One turning vector, and how many ticks it has turned
The counts run from 0 to 481.
[-29   7  28   2 -21 -12  -9 -18  -9   1  33  43  19  34   7 -52  20 -10
 -22   1  -1 -21   5  -7 -19 -11  35  35  30  16  20  -3   2  18 -42 -14]  129
[  0  30   8   7   3 -15  -7   5  11 -22  -5  19  25 -29  21 -35   4  15
 -61   5   8 -27  35 -11  -4   1  55  40   3  13  14  -3  21  -8 -18 -20]  93
[-15  32   9  37 -32  -8 -14  -9 -27 -10  -2  24  12  50  -9 -29  31   2
 -22  -8  28 -26   9  24 -18 -13  40  -7  -8   6  28 -38  -2 -11 -19 -20]  385
[ -2   6  25  11   4   5 -31 -16 -16 -13   0  21  13  15 -28 -68  -4  20
 -11 -24 -14 -31  20   0   0 -16  62   2 -15 -12 -14 -28  21 -45 -11  21]  87
[  0  12  11   7  12  22  -8   4  -6  -5 -10  -2  17  46 -17 -35   1  11
 -46 -18  51  -2   7 -16 -10   3  34 -17   4  -1  38  17 -15 -12 -30 -30]  426
[  8   3  20  18  25 -11  11  20  45 -12  28  -1  18  15 -35 -25  10 -26
 -13 -29  -7 -20 -10  -3   0  32  33   1  51  26 -15  18   7  35 -13 -27]  329
[ -6  41  10  29 -21 -19  -8   8 -13 -25  16   7   8  43  -9 -28  19  -6
 -26  -3   1 -14 -13  38  14   9  52   1  -6  41  10 -29   7  21 -24 -30]  384
[-20  -7 -12  42 -20  -3 -27 -24  35  -9 -28  27  26   5  10  -8 -28 -35
 -56   9   6 -13  19 -17 -21  17  27  32  22  23  14 -20  35  -1  11  -5]  452
[-18   5   5  22 -30   7 -27 -17  17 -30  -4  44  49  -5  37 -13  -6 -16
 -48   4   8 -30   0   2  -9   0  30  39  28   8  18   0  21   0 -15   6]  451
[ 20  18  -2  33 -35  27 -24 -29  14   3 -14  40  33  20  -4   2   3   2
 -35  -5  27 -33  23 -29 -44  16  33   3  30  -3  28 -32   8  11  11   4]  195
[-37   0  19  64  -4  17  10   9   5   9  15  -3 -24  40 -32   1 -16  16
  -9  -5  -5  15   5 -17 -16   1  32 -19  33 -15   2 -19  59  -9 -10  -3]  417
[ -3   7  17  12   4   1 -25 -36  12  13  -5  -5  -8  23 -31 -36   7   0
 -40 -21   2 -18  33  10 -12  36  59   4  -3   2   3 -13  44 -19  23   9]  290
[ 40   4  14 -15 -22  26 -10  12  16  -1 -17   2  30 -14  -3 -33  -6  -7
 -57 -13  25  -4   1  -5  -3   1  28  42  26  20 -12  13  15  13 -47 -16]  2
[  7 -30  12  11  -2  13   4   6 -15   0 -16   5  -2  30 -30 -56   7   5
 -16 -23  49 -19  33 -13 -30  -6  26   1  -7   9  60 -18  17  12  13 -28]  231
[ 33  14   5 -14  -9  48   7  26  -3  -9  15  -8  -3  18 -43 -31  15 -11
  19 -12  25   0  20 -37  12 -39  17  -1   0  11   5 -48   6  16 -45 -13]  436
[ 18  27  -1  60  14   4  -1   7  35  -3  24   4  30   4 -13   3  29  -4
 -24   8 -13   6  -8   7  39  26  45 -20  10  18 -13 -46  12  21  -7   5]  443
[ 36  25  22  31  17  23   3   7  15  -2  26  -6  27  24 -28  -4 -25  13
 -42 -10  32 -14  20   3 -12  58  44 -12  20 -28   6  -2  11   8   0   0]  32
[ -2 -23 -17  43 -25 -10 -27  -6  36 -24 -22  17   3  -9   6  -6  -3  -1
 -47  16 -12 -14 -12 -25  -9 -20  13  31   6  40  18 -42  22 -11 -15 -29]  53
[  4  -3 -11  16  22  16   6  20  16 -37 -14  26  13  46 -36 -38  16 -42
 -33 -13  -9 -28  -6 -27 -30 -28 -16  -8  18  28   5 -25  -1  10 -23 -28]  334
[ 18  13 -15   9  21  24   2   3  47 -16  -7 -10  39   7  15 -32 -12 -12
 -65  -7  15  12 -17 -17  13  20  41   5 -15  22  18 -17   0  15  15  21]  402
[ 13   7  15  45  29  -7  17 -24   8  11 -16  42 -16  14   6 -42   7  -4
 -27 -18  19 -14  -5   6  -1  27  48  -1  29  -3  15  -6   7  30  15  -8]  135
[ 30  -6   2  31 -39  27 -22   0   8 -22 -25 -17   2  11 -52   4 -19 -30
 -39 -17  26 -40   8 -12 -22   6   8   2  38  17  22 -25  39  -2 -11 -23]  0
[ 10  37   0  40  -9   8 -17  35  -6 -34  13   4 -10  35 -25  -2 -19 -24
 -39   4  -3 -31  21   4  -3 -42  13 -10   9  36  22 -27  40   2 -11 -26]  90
[ 16  18  14  -7  32  14  -7  20  13 -35  -8   7  16 -19  -6 -52  11  15
 -35 -24 -31 -13 -10  -3  36   5  32  -6 -15  11 -27 -22  11 -22 -29 -10]  342
[-20 -36  -9  14  -1  10  13 -20   7  15 -46   7  16  29 -14 -36   8  -9
 -48  -8  57  17  -8 -22 -25  26  25  22  -5   8  29 -26  25  16   4 -19]  362
[ -3 -11  17  27 -12 -23 -26  25  40  -6  26 -28  -8  31 -54 -24   9 -18
 -12 -16  -2 -20  -7   8  -8  12  34   0  14  50   3 -15  22  14  -5 -37]  126
[-22  -2   2  33 -22 -20   5  25  30 -37  27 -13  26  15 -21  -8  -1  13
 -24 -12 -26 -24 -47  -9  19   6  15   0  26  32  -5 -28   4 -12 -18 -29]  216
[  4   0   8 -20 -56  26   0  -4   4 -15  26   6  45  16 -18  18  -4  -6
 -30 -21  27 -18  -5 -32   4  17  12  -2  41   8  -1 -13  28   4 -56 -21]  359
[ -1 -16   8  29  -5  16  -4  16  40 -10 -18  25   0  -2 -27 -22  37 -23
 -36 -18 -12 -23   8   0 -12  16  18 -20   4   8   2 -24  34  27  19 -47]  393
[ -2  12  -1  21  14  22   8 -19   7  -1 -21  11  -7   1 -34 -49  40   5
 -16 -16  -8  -8  -3 -23  11   6  27  -4  23 -25   5 -61  34 -32 -10  12]  46
[-20   5   8  14 -16  -1  -8 -16  -4  -7  -7 -16  12  -8 -29 -43  52  -6
 -52 -23  -5 -11 -12   9  -9   8  46 -29  15  -7  43  -9  26  17  23 -16]  99
[-42   8  -6  51  -6  11   5  27   6 -16  10  15  -3  54  -2   4  -6   7
 -36   6   0   9   6  -5 -13 -11  25 -10   1  27   6 -26  14  20 -25 -44]  221
[  1  13   6  23  -1  15  10   8  30  29 -15   5 -28   5 -15  -5   6   8
 -56  -8   3   4  40   8 -39  22  42   8  16  20   7 -43  47  19  19 -26]  95
[ 12  25   6  46  17  14  -6  20  63  -8  17  18  15 -30 -15   7  12  -3
  -7  14 -21   5  -3 -29  34   2  41  -1   8  40 -17 -29  17  37 -25  -4]  442
[-53  -7  21  11 -34   4   4 -19   3   1   5  36  22  28   3 -33  -5  33
  -9 -13   2 -12   4 -35 -16 -29  55  36  -1  22 -14 -40   1 -21 -20 -13]  219
[-18 -13  24  31  -3  22 -10  17  11   7   3  42  21 -12   7 -22 -25  16
  -9   6   9  -6  58 -47 -26 -26  32  18  19   8  -3  10  32  22 -13 -31]  29
[ 29  25 -25  38   9  25   2  39  46 -33  -7   4  10  -6  -6  13  -5 -20
 -52  21  19 -14  -3 -36   9  -3  16  -2   2  20  17 -29 -16   6   7 -33]  144
[ 29  18  16  11  23  43   4  19  15 -23  38   5 -12  13  -9 -35 -28  19
  -3 -28 -19   0  -7 -61  27  16  24  -9  37   7 -12  13  14   7 -24 -14]  174
[-23   6  15  42  -5  15   9   0  22  14  22  17   5  -5 -36 -23  14 -10
   9 -10  27 -27  27 -39 -32  17  37   9  61 -46  -2  11  40   4  -3 -21]  327
[-18  28   2  63  16 -18 -17  16  41   4 -12  -9 -14  -4 -27   5   0 -11
 -14   6  11  -2  25 -30  32  -5  42 -13   7  39   2 -33  27  16   3 -38]  185
[ 14 -14  11  49  -2  17 -11  26  12 -33  22  -3  27  42 -68  -4 -12   4
  -6  -7   3 -24  15   0   0 -21  12 -17 -15  24 -12 -52   4 -23 -17  -5]  281
[-16 -13  28  38 -19 -15 -27  -1  14 -14  12  37  14   9 -21 -42  52  -4
 -20  10 -18 -21   4  29   5  12  43 -14   8   2  16 -32  16  19  18 -21]  189
[ -1  20  -3  47  -5  45  -5  15  40 -21  20  -2 -20  24 -20 -12   6 -22
 -30  -2 -29  -2  -5  -7  12   0  27 -34 -14   4   3 -52  41  -4  34  10]  149
[ 56  37   9  16  11  42   5   8  -3  -9  17  -3 -19   6 -30 -10  -2  18
 -19 -28  21 -22   0 -28  29  42  34 -18  31 -14   1  -8   6  -1 -29 -18]  431
